In the rows, zero is written as 128.
Each named move below is a turn or a mirror, shown by a few rows before and after it. Which moves, in which order, take the first row of each later pair to the second? The first pair is answered.
C (before |-> after):
[103 112  86 109 120 149 149 142  93 154 114 138 166] |-> [ 86 131 134 125 140 107 128 156  67 120 145 125 153]
[149 118  78 144 139 128 168 131 135 145 121 104 194] |-> [132 136 129 159 161  84 145 145 109 107 154  89 178]
[101 126 160 102 108 146 102 145  10  96 131 134 128] |-> [120 103 104  84  81 192 127 129  39 135  98 150 144]
R (before |-> after):
[ 87 119 100 113 130 125 138 145 121 139 135 147 125] |-> [ 99 118 112 115 123 123 130 147  84 123 130 131 136]
[160 118  84 146 169 113 175 122 247 150 115 124 136] |-> [211 114 137 153 140 108 143 131  89  73  92  58 184]
[129 114  91 140 122 152 125 114 117 125 121 124 166] |-> [123 115  84 138 125 151 128 114 136 134 123 131 161]
T (before |-> after):
[107 119 137 125 135 123 104 132  88 117 137 145 139] |-> [117 115 126 134 141 109 113 136  90 112 137 130 156]
[102 125 124 119 104 110 106 134  69 118 145 120 116] |-> [120 122 112 132 111  91 118 136  76 110 141 100 137]
[144 125 140 123 130 121 124 137 119 109 112 141 110] |-> [131 125 135 119 128 120 123 141 113 111 117 146 108]
[112 131 109 135 128  89 142 171 136 126 148  93 142] |-> [153 129 121 145 132  98 138 154 158 117 135  82 133]
Now pairs of rows:
Between the rows of a pair lie two moves.
[131  98 126 105 108 137 131 117 117 127 109 132 117] |-> [118 105 144 114 122 110 125 129  98 111 128 123 118] => C then T
[103 123  99 112 135 133 129 131  94 118 117 110 156] |-> [ 84 127  88 111 147 129 136 131 138 138 129 129 138] => C then R
[101 152 139 133 104 142 137 125  99 111 161 140 115] |-> [ 94 150 116 140 117 125 156 130 128 123 167 140 129] => T then R
[142 127 155 111  96 143 122 131  82 115 117 115 137] |-> [101 145 165 119 129 112 121 139 151 131 156 141  99] => R then C
[138 122  97 119 113 145 151 122 168 163 102 159 131] |-> [105 151 171 139 145  82 116 144 128 116 148 145 109] => T then C
[145 128 125 155 147 155 132 115 209 134 145 157  96] |-> [ 99 140 149 147 153 144 113 130 180 129 167 174  80] => T then C
[117 145 100 121 139 124 124 125 144 155 149 139 124] |-> [143 136 102 119 118 138 121 120  94 139 128 119 147] => R then C
[121 141  94 141 136 134 156 143 130 156 123 141 164] |-> [145 153 132 165 157 103 140 143 129 121 135 115 155] => C then T
[108 151 140 123 139 133 117 124 188 147 138 174  82] |-> [111 146 160 124 121 114 105 147  54  98 132 128 136] => T then R
[ 65 125 127  95 115 147 129 146 133 155 134 184  90] |-> [100 112 126  88  88 169 124 140  67 134 104 158 123] => R then C
[120 129 166 108 114 152 105 129  76  99 119 128 110] |-> [118 118 116  95 105 181 131 119 140 145 104 155 105] => C then R
[121 128 115 122 127 121 119 133  88 118 126 115 163] |-> [120 128  92 128 141 119 138 127 160 141 131 129 151] => R then T
[116 105  49  85 109 167 134 120  99 153 105 148 182] |-> [176 102  56 102 116 169 138 102 132 138  89 126 182] => T then T
[143 125 146 124 131  98 114 102 148  86 129 113 136] |-> [125 128 147 113 130 112 108  98 168 105 133 138 113] => R then T
[126 142 172 138 153 112 100 107 194 114 138 144  76] |-> [105 143 195 127 134 110  82 124  88  85 137 127 100] => T then R
[187 114 101 149 124 135 145 104 164 131 111 123 147] |-> [156 134 140 164 153  91 129 117 177 116 151 125 118] => C then R
[110 121 183 150 137 101 143 150 124 103 147 145 113] |-> [123  98 119 126 106 155 169 135 151 148 108 165 130] => C then T
[126 124  79 148 142 109 160 123 185 163 100 120 141] |-> [179 120 130 148 119 125 127 114  94 110  79  83 150] => T then R
[166 119  83 101 114 184 114 104 152 110 112 144 110] |-> [157 140 146 119 134 137  83 120  95  59 142 116 104] => R then C
[114 142 135 123 113 137 117 132  64 115 141 121 136] |-> [133 128  99 123 104 151 139 127  81 131 122 118 157] => C then T
[106 151 131 138 159 120 141 121 245 171 169 158  75] |-> [171 146 211 140 119 128  90 126  40  72 139  83 121] => R then T
[166 125 131 142 146 107 136 122 157 110 120 104 132] |-> [170 122 128 140 141 112 137 119 154 112 115 102 135] => C then R
[128 113  93  89 111 127 145 122 111 123 131  88 120] |-> [111 126 121  99 130  99 133 129 115 110 155  87 104] => R then C
[130 136 154 197 181  78  96 121 161 115 202  98 141] |-> [161 104  87 156 129 181 115  83 213 181 142 144 131] => C then T
[128 134 162 118 129 148 129 147  88 116 130 112 152] |-> [ 98 142 153 121 150 135 137 149 156 142 152 140 122] => R then C
[ 86 142  98  91  98 189 136 124 172 199 153 159  90] |-> [ 48 168 141 127 145  85 131 167 119 145 209 114 118] => C then T
[104 137 111 120  76 164  95 137 119 147  91 188 177] |-> [ 66 161 149 133 113 116  82 150 150 139 135 197 143] => C then R
[101 114 107  94 129 189 128 147 129 173 152 164 133] |-> [ 90 129 135 128 164 112 127 175  99 130 186 123 157] => C then T
[164 118 118 153 118 123 128 114  66 109 106 104 145] |-> [131 119  78 146 133 130 152 108 173 164 118 149 116] => C then R
[197 135 205 123 112 209  72  78 128  84  89  96  51] |-> [179 131 171 115 118 222  90  71 199 128  90 126  38] => C then R
[114 127 125 116  71 135 125 146  94 135 119 126 150] |-> [105 127  97 123  86 122 147 148 145 154 126 132 155] => R then T
[165 132 173 127 119 167 114 111 119  93 109 122 104] |-> [152 128 146 123 120 179 128 105 171 124 108 145  93] => C then R
[ 59 113 101 124 124 107 148 147 118 123 134 157 148] |-> [100 112  97 148 137  84 162 146 133 106 131 124 171] => T then C
[172 124 111 111 108 171 133  99 146 138  93 135 116] |-> [ 97 129  97  93 103 161 133 124 106 155 112 158 121] => T then T
